In the rows, 128 means zero.
Each path below is one point turned by a fixed rotation once a step. After each direction that follows a path, write how fast that rotation turns it, in degrees each step (0 if it stays still).
Each turn is a multiple of 5 degrees from 10 to 175, or 0.
Each row of a path follows its step; steps can be skipped.
path 1
step 0: [139 131 131 131 126 129 134 126 125 122 115 126 132 140 133 116 127 116
 129 113 125 132 129 139 129 123 122 120 134 113 121 116 134 130 128 124
 128 130 120 107 128 135 132 125 146 131 134 118 129 139 123 123 126 130
 152 124 132 138 132 138 109 130 134 138 119 119 127 110 116 132 121]
step 1: [130 125 127 124 137 142 140 133 122 149 115 114 126 128 139 128 113 142
 132 122 121 135 127 128 128 129 122 130 143 135 128 136 126 135 136 121
 140 126 127 132 150 119 117 139 119 128 131 134 127 125 127 121 105 137
 137 126 129 127 129 131 122 112 134 139 128 133 126 128 131 131 115]
step 2: [135 116 130 137 128 120 143 131 120 114 118 127 126 145 115 123 131 129
 122 139 133 125 126 138 126 103 127 125 133 133 126 141 141 132 137 124
 121 122 144 142 139 116 139 136 133 135 130 132 119 142 132 123 129 132
 125 126 133 130 130 132 114 128 117 127 120 123 125 122 139 141 129]
step 4: [132 131 149 130 133 126 138 116 134 131 137 131 132 119 137 131 126 129
 132 130 127 131 149 133 122 129 132 142 143 130 138 119 143 124 124 134
 135 138 132 130 142 115 128 127 122 125 135 133 130 146 126 131 117 139
 112 124 123 121 135 133 122 124 123 126 139 110 134 128 122 146 138]
step 5: [136 132 143 132 125 130 138 114 139 108 119 135 133 125 124 124 137 125
 132 123 128 133 124 140 128 119 131 123 125 132 139 130 109 124 128 120
 125 119 137 137 135 131 131 124 122 112 125 140 135 126 147 135 133 137
 121 133 126 119 114 134 119 126 132 124 143 130 109 127 129 123 117]
step 6: [125 113 141 134 121 129 119 124 114 125 132 133 126 110 118 133 133 121
 136 122 114 143 135 139 126 118 114 125 135 131 127 127 128 116 139 130
 124 135 119 121 123 124 126 116 136 121 132 123 137 121 130 124 129 128
 130 115 136 127 126 135 123 126 111 131 131 116 135 140 108 129 111]
step 8: [121 130 138 140 110 129 137 136 127 118 132 128 123 134 119 123 133 131
 131 127 129 129 121 136 120 119 102 148 125 138 125 127 131 130 137 130
 126 138 139 112 126 143 133 120 144 124 126 136 122 128 128 137 114 129
 120 128 126 135 122 128 126 124 124 132 129 130 112 138 148 120 129]
step 18: [125 124 141 136 100 139 122 120 121 137 122 121 130 135 141 136 111 121
 122 117 126 114 134 125 140 126 109 124 130 133 122 130 121 135 125 118
 117 130 133 131 117 128 132 135 120 123 125 128 131 123 131 130 111 125
 121 126 127 130 121 112 123 123 132 133 116 138 115 122 127 121 125]
step 19: [130 105 125 125 134 131 117 132 128 125 116 128 126 123 123 136 113 139
 132 145 123 117 136 133 126 138 121 129 119 124 129 129 135 127 129 118
 116 121 142 120 119 122 140 132 123 135 139 131 120 134 129 119 123 124
 128 130 130 130 111 124 113 139 136 137 135 124 154 127 127 135 123]
step 24: [117 125 133 128 126 127 126 127 129 138 121 140 125 128 142 131 128 133
 111 114 119 133 124 125 126 131 134 135 131 129 132 149 114 135 127 114
 120 131 120 126 119 135 118 134 123 130 138 141 139 107 127 124 120 114
 120 138 129 136 122 132 145 125 118 122 141 124 133 122 116 121 136]
Speeds:
[126 127 129 129 127 127 130 125 130 125 127 125 128 130 129 130 128 125
 128 128 131 129 131 129 128 128 131 127 129 130 127 125 131 130 128 124
 125 128 125 130 124 124 127 125 128 129 127 127 130 130 124 126 128 128
 130 126 125 127 129 125 129 125 127 125 126 128 128 129 131 131 126]	155
[130 132 125 131 127 124 130 127 127 126 128 127 129 124 129 126 126 127
 131 128 128 130 128 128 124 131 129 126 127 128 128 127 126 125 128 128
 131 130 128 128 127 128 129 127 129 131 129 124 126 126 127 127 128 125
 128 125 129 129 129 127 125 124 127 132 128 130 129 132 128 128 126]	130
[129 130 126 127 130 127 126 129 127 135 124 124 132 130 128 129 126 130
 128 129 127 124 127 129 127 127 127 127 127 130 126 127 131 130 127 125
 126 125 130 125 129 128 128 128 127 128 128 126 127 130 125 130 129 128
 126 127 130 130 128 129 125 129 127 130 125 127 125 127 131 130 126]	40
[127 128 128 130 128 129 128 129 126 131 128 128 127 129 130 129 128 127
 128 129 126 130 133 126 126 127 129 129 129 132 126 125 127 128 127 126
 128 126 129 132 131 129 127 125 129 126 129 126 128 127 132 130 129 129
 130 131 126 131 127 126 131 129 129 131 128 133 126 131 127 126 128]	170
[129 125 129 129 124 127 129 126 129 130 127 129 125 126 129 128 126 129
 127 131 130 128 127 129 127 127 126 127 127 125 130 128 128 128 128 126
 131 126 130 128 130 127 123 131 132 127 127 127 126 125 125 125 126 125
 129 128 125 129 127 126 126 128 129 128 124 130 127 126 129 132 133]	45
[132 125 129 128 127 129 127 127 126 126 126 129 128 125 126 129 130 131
 131 131 128 130 128 129 125 128 125 125 129 128 125 125 129 126 131 129
 127 125 126 128 126 126 130 130 127 128 129 125 128 130 126 129 133 126
 130 127 130 129 128 128 131 131 130 126 128 130 129 125 127 127 128]	110
path 2
step 1: [123 123 123 139 120 137 126 130 128 133 119 133 136 134 134 139 126 137
 129 117 134 121 129 113 132 140 119 130 145 129 126 118 121 101 122 120
 130 134 127 136 120 126 119 123 129 134 120 117 132 131 137 140 127 127
 121 130 128 132 122 134 132 118 131 133 131 128 140 139 141 110 118]
step 7: [119 131 122 134 125 135 126 119 116 134 124 136 123 129 124 132 121 121
 132 119 119 124 120 121 128 115 130 133 127 141 134 126 123 109 132 129
 122 117 106 127 128 117 126 119 113 146 127 112 126 138 138 133 123 119
 125 129 125 128 137 129 132 133 133 113 121 118 124 123 138 130 114]
step 12: [125 127 114 129 121 134 120 129 136 127 124 130 128 114 121 137 129 125
 121 136 120 125 127 132 133 120 130 141 140 134 154 116 123 112 131 112
 111 126 127 126 126 131 123 123 128 127 115 127 130 127 140 137 123 126
 132 131 133 133 135 138 125 121 135 122 122 143 135 142 140 122 123]
step 15: [111 125 115 144 144 132 130 148 127 122 145 122 130 127 134 132 130 129
 131 144 113 123 127 127 127 127 119 127 128 128 131 121 120 118 146 135
 118 119 120 129 120 130 127 127 121 132 125 124 132 133 125 135 135 127
 128 135 126 119 137 133 122 123 121 110 131 134 124 139 139 119 128]
step 19: [130 124 117 125 126 145 109 132 138 125 130 135 136 128 122 116 125 145
 133 132 133 134 132 122 126 123 132 128 123 119 129 128 122 117 115 129
 136 137 116 123 122 130 124 120 129 140 132 135 126 124 140 122 122 128
 127 119 122 108 139 124 131 132 131 121 134 114 129 132 130 107 118]
step 20: [125 121 118 126 120 128 116 133 122 121 133 127 125 125 127 126 112 113
 120 142 126 126 134 142 129 138 114 128 137 119 113 119 124 113 127 114
 136 116 128 138 122 140 142 134 130 130 123 130 132 125 136 126 131 130
 132 136 131 131 126 134 128 119 132 113 122 123 137 139 131 112 129]
step 21: [111 126 115 133 134 129 131 115 150 128 130 123 125 120 130 133 131 130
 119 128 123 128 135 117 133 138 131 128 137 125 128 121 135 116 124 136
 121 137 123 131 122 128 132 124 135 125 127 126 127 129 129 138 153 117
 142 128 130 119 135 125 131 130 122 115 127 109 120 133 129 116 114]
step 23: [112 124 122 124 123 130 114 135 130 125 127 123 145 120 132 126 122 124
 132 135 118 129 130 136 133 120 124 128 138 131 135 132 128 122 135 119
 129 123 126 125 127 110 139 115 136 126 109 123 134 120 128 144 136 127
 138 143 130 133 119 136 129 120 137 123 135 121 118 122 142 115 122]
step 26: [123 119 111 135 126 133 117 126 127 130 130 118 123 137 144 131 130 122
 126 126 113 121 135 127 134 115 121 125 148 133 124 124 126 127 141 129
 123 124 127 119 122 129 144 138 126 137 128 127 127 124 129 126 145 130
 127 122 126 128 125 126 135 137 121 116 135 119 138 126 153 124 118]
step 27: [118 127 124 134 123 124 124 127 144 115 119 128 126 128 126 124 134 131
 137 131 138 128 139 137 116 138 125 135 123 128 129 113 124 127 125 132
 124 112 113 117 135 112 132 130 135 119 132 124 123 143 123 130 125 120
 120 122 132 123 146 123 130 132 127 113 132 121 137 127 133 119 108]
Speeds:
[131 129 126 127 130 127 128 127 130 129 131 128 130 131 128 125 130 123
 127 130 126 127 130 125 130 128 126 121 128 129 128 124 126 130 130 126
 130 129 127 127 130 128 128 125 131 124 130 128 129 129 130 127 124 128
 130 129 130 128 129 127 129 130 130 128 128 128 124 131 129 127 127]	10
[129 128 128 130 131 132 129 126 125 127 128 129 125 130 127 128 128 131
 127 126 130 127 125 128 129 126 126 129 128 129 127 131 123 128 126 130
 126 130 126 130 132 129 127 126 130 127 123 129 124 131 126 130 126 129
 129 128 127 127 128 126 133 128 131 127 128 129 128 130 127 125 128]	120
[130 127 128 134 127 130 128 127 129 128 122 130 131 128 127 126 125 129
 127 129 127 129 130 127 132 130 127 129 123 130 130 132 125 128 129 126
 128 128 125 126 130 127 128 129 126 129 128 125 128 124 131 130 128 130
 129 128 130 129 127 130 127 128 129 131 126 127 127 128 128 128 130]	65
[129 128 131 127 134 131 125 128 128 125 128 126 128 127 128 126 124 126
 127 129 127 128 124 125 128 127 125 128 129 128 127 123 128 129 127 124
 127 128 131 127 127 126 130 129 128 131 125 127 129 126 127 129 128 129
 127 130 129 132 127 125 129 126 127 130 128 131 130 129 129 126 131]	130
[127 128 130 126 128 124 128 128 127 132 127 130 129 125 126 124 124 129
 129 128 126 129 127 127 131 127 129 128 129 125 125 127 126 129 128 131
 132 130 128 123 130 129 128 128 127 128 128 128 128 130 128 131 123 130
 130 126 127 126 128 128 129 126 127 127 127 126 132 128 130 129 130]	125
[130 123 126 127 127 128 126 125 129 130 126 131 126 127 124 128 130 129
 124 126 127 131 127 129 129 127 127 130 130 127 128 125 125 129 130 128
 126 125 130 127 129 131 128 128 131 125 129 130 130 129 127 126 129 131
 125 128 126 130 126 129 124 130 129 127 125 130 126 125 128 127 129]	175
